128 stands for zero in the data rows.
Here are some points, each followed by its number:
array([106, 116, 124, 124, 122, 134, 138, 141, 145, 155, 167, 179, 193, 195, 192, 192,  70,  57,  57,  58,  52,  53,  63,  68,  68,  72,  83,  94, 108, 119, 123, 119]) 0
array([140, 136, 136, 140, 128,  94,  83,  94, 105, 106,  95,  87,  90,  95,  87,  80, 183, 183, 182, 182, 189, 176, 142, 131, 140, 153, 153, 143, 134, 139, 142, 135]) 1
array([132, 135, 145, 145, 139, 134, 133, 141, 146, 152, 153, 157, 164, 166, 161, 158, 104, 109, 113, 124, 122, 117, 115, 112, 119, 126, 132, 133, 135, 144, 146, 140]) 2
array([137, 153, 157, 144, 124, 115, 114, 119, 122, 127, 137, 149, 161, 161, 152, 155, 109, 125, 142, 149, 133, 115, 106, 104, 110, 112, 118, 129, 142, 152, 153, 145]) 3
array([138, 130, 135, 145, 152, 157, 156, 157, 161, 158, 150, 141, 135, 135, 136, 136, 120, 118, 111, 116, 126, 134, 138, 136, 141, 143, 140, 132, 122, 117, 117, 121]) 4
array([151, 138, 121, 121, 116,  86,  75,  80,  81,  70,  57,  39,  28,  26,  30,  42, 222, 216, 204, 188, 190, 186, 154, 144, 147, 150, 139, 125, 103,  88,  88,  91]) 5
array([130, 126, 133, 143, 148, 151, 148, 153, 160, 162, 155, 149, 151, 153, 153, 146, 110, 108, 104, 113, 123, 127, 131, 129, 133, 139, 142, 135, 129, 130, 134, 133]) 6
array([135, 130, 130, 134, 141, 142, 141, 140, 140, 136, 132, 127, 122, 123, 125, 120, 142, 144, 140, 141, 147, 153, 153, 155, 152, 152, 149, 144, 141, 135, 136, 137]) 7
array([119, 124, 120, 116, 119, 128, 135, 124, 117, 119, 125, 135, 137, 135, 134, 130, 128, 134, 142, 141, 135, 140, 148, 154, 146, 137, 138, 145, 155, 159, 156, 156]) 8
array([132, 136, 128, 122, 115, 103, 103,  99,  97,  96,  98, 101, 103, 103,  99,  96, 171, 178, 182, 175, 169, 163, 150, 150, 148, 145, 144, 147, 151, 153, 152, 149]) 9
array([114, 101,  94, 103, 134, 179, 190, 174, 154, 145, 143, 137, 118, 113, 129, 135,  97,  89,  79,  70,  78, 108, 153, 166, 148, 128, 121, 119, 113,  94,  89, 106]) 10
array([126, 117, 130, 147, 147, 137, 129, 138, 157, 159, 147, 135, 140, 147, 140, 125, 124, 121, 112, 125, 142, 144, 133, 123, 135, 151, 157, 142, 131, 136, 145, 137]) 11
New points follow, each followed by the number of its nearest point above.
array([121, 131, 129, 117, 120, 139, 148, 137, 124, 124, 137, 151, 153, 148, 148, 149, 111, 121, 132, 131, 120, 122, 141, 150, 138, 126, 127, 139, 154, 156, 152, 153]) >> 8
array([129, 110,  85,  87,  82,  46,  36,  41,  43,  34,  23,  13,   7,   7,  13,  26, 251, 234, 216, 192, 196, 190, 154, 144, 147, 150, 138, 121,  98,  82,  82,  86]) >> 5
array([131, 130, 140, 147, 142, 133, 129, 137, 146, 150, 145, 144, 148, 153, 147, 136, 121, 124, 124, 134, 141, 138, 128, 123, 131, 142, 145, 142, 137, 143, 149, 142]) >> 11
array([145, 137, 137, 141, 149, 159, 161, 157, 153, 148, 143, 134, 124, 120, 128, 134, 127, 129, 124, 125, 129, 136, 147, 148, 144, 140, 135, 129, 123, 112, 109, 117]) >> 4
array([ 84,  99, 110, 105, 102, 122, 130, 129, 131, 142, 161, 183, 199, 200, 195, 195,  69,  52,  50,  44,  39,  37,  50,  58,  56,  57,  69,  87, 108, 125, 128, 122]) >> 0
array([136, 149, 156, 144, 131, 136, 137, 142, 145, 151, 163, 174, 181, 181, 178, 190,  78,  76,  86,  91,  79,  69,  73,  73,  78,  80,  86,  98, 109, 118, 117, 115]) >> 0
array([123, 106, 112, 132, 145, 133, 126, 130, 141, 138, 120, 103, 100, 105, 104,  88, 155, 145, 131, 136, 158, 170, 159, 153, 156, 167, 166, 147, 130, 127, 132, 130]) >> 7
array([123, 125, 133, 138, 135, 131, 130, 133, 139, 144, 142, 144, 151, 153, 148, 137, 118, 122, 124, 132, 139, 136, 133, 132, 134, 140, 145, 145, 147, 153, 156, 150]) >> 11
array([124, 122, 133, 142, 141, 134, 128, 135, 149, 154, 147, 142, 151, 157, 149, 135, 118, 116, 116, 130, 140, 138, 129, 124, 132, 144, 147, 142, 139, 146, 153, 145]) >> 11
array([ 73,  90,  95,  84,  90, 122, 135, 127, 118, 129, 149, 178, 192, 192, 190, 184,  71,  55,  60,  56,  48,  52,  82,  96,  86,  77,  86, 110, 138, 153, 153, 148]) >> 0
array([138, 125, 130, 150, 137,  88,  67,  86, 115, 117,  93,  69,  75,  85,  72,  61, 186, 179, 168, 175, 196, 185, 133, 113, 133, 162, 163, 138, 114, 122, 132, 120]) >> 1
array([ 93, 106, 109,  96, 106, 139, 155, 142, 130, 134, 156, 178, 186, 182, 185, 186,  72,  64,  71,  68,  59,  66,  98, 113, 102,  90,  94, 115, 139, 147, 144, 145]) >> 0
array([132, 123, 114, 118, 136, 150, 156, 144, 132, 123, 119, 112,  98,  95, 103, 103, 149, 148, 140, 136, 138, 155, 171, 176, 165, 151, 143, 140, 135, 120, 116, 126]) >> 7
array([128, 153, 164, 141, 110,  90,  87, 100, 107, 120, 137, 159, 180, 181, 167, 170,  86,  99, 124, 136, 114,  82,  65,  62,  73,  81,  94, 110, 135, 156, 156, 141]) >> 3
array([107, 108, 119, 123, 130, 148, 151, 152, 156, 162, 167, 176, 183, 183, 183, 180,  76,  66,  65,  68,  72,  79,  95,  99,  98, 102, 109, 115, 122, 131, 135, 132]) >> 0
array([131, 139, 143, 136, 134, 140, 142, 141, 138, 141, 148, 155, 160, 158, 158, 155, 109, 115, 123, 128, 124, 119, 126, 129, 128, 126, 129, 134, 143, 148, 146, 145]) >> 2
array([140, 147, 147, 139, 135, 140, 145, 142, 138, 138, 144, 153, 152, 150, 150, 154, 116, 126, 134, 136, 128, 123, 130, 134, 131, 126, 126, 134, 142, 142, 139, 141]) >> 2
array([ 95, 104, 108, 106, 114, 143, 153, 148, 142, 148, 163, 181, 191, 191, 190, 190,  73,  58,  58,  56,  52,  59,  85,  96,  90,  84,  91, 107, 124, 132, 132, 134]) >> 0
array([140, 118, 107, 118, 148, 179, 183, 173, 153, 136, 124,  99,  66,  60,  81,  98, 124, 115,  94,  85,  94, 124, 156, 160, 150, 132, 116, 102,  77,  46,  38,  62]) >> 10
array([135, 120, 112, 121, 140, 149, 152, 144, 134, 123, 112,  97,  80,  77,  88,  88, 159, 154, 139, 133, 144, 163, 175, 175, 168, 157, 147, 136, 120, 102, 100, 111]) >> 7
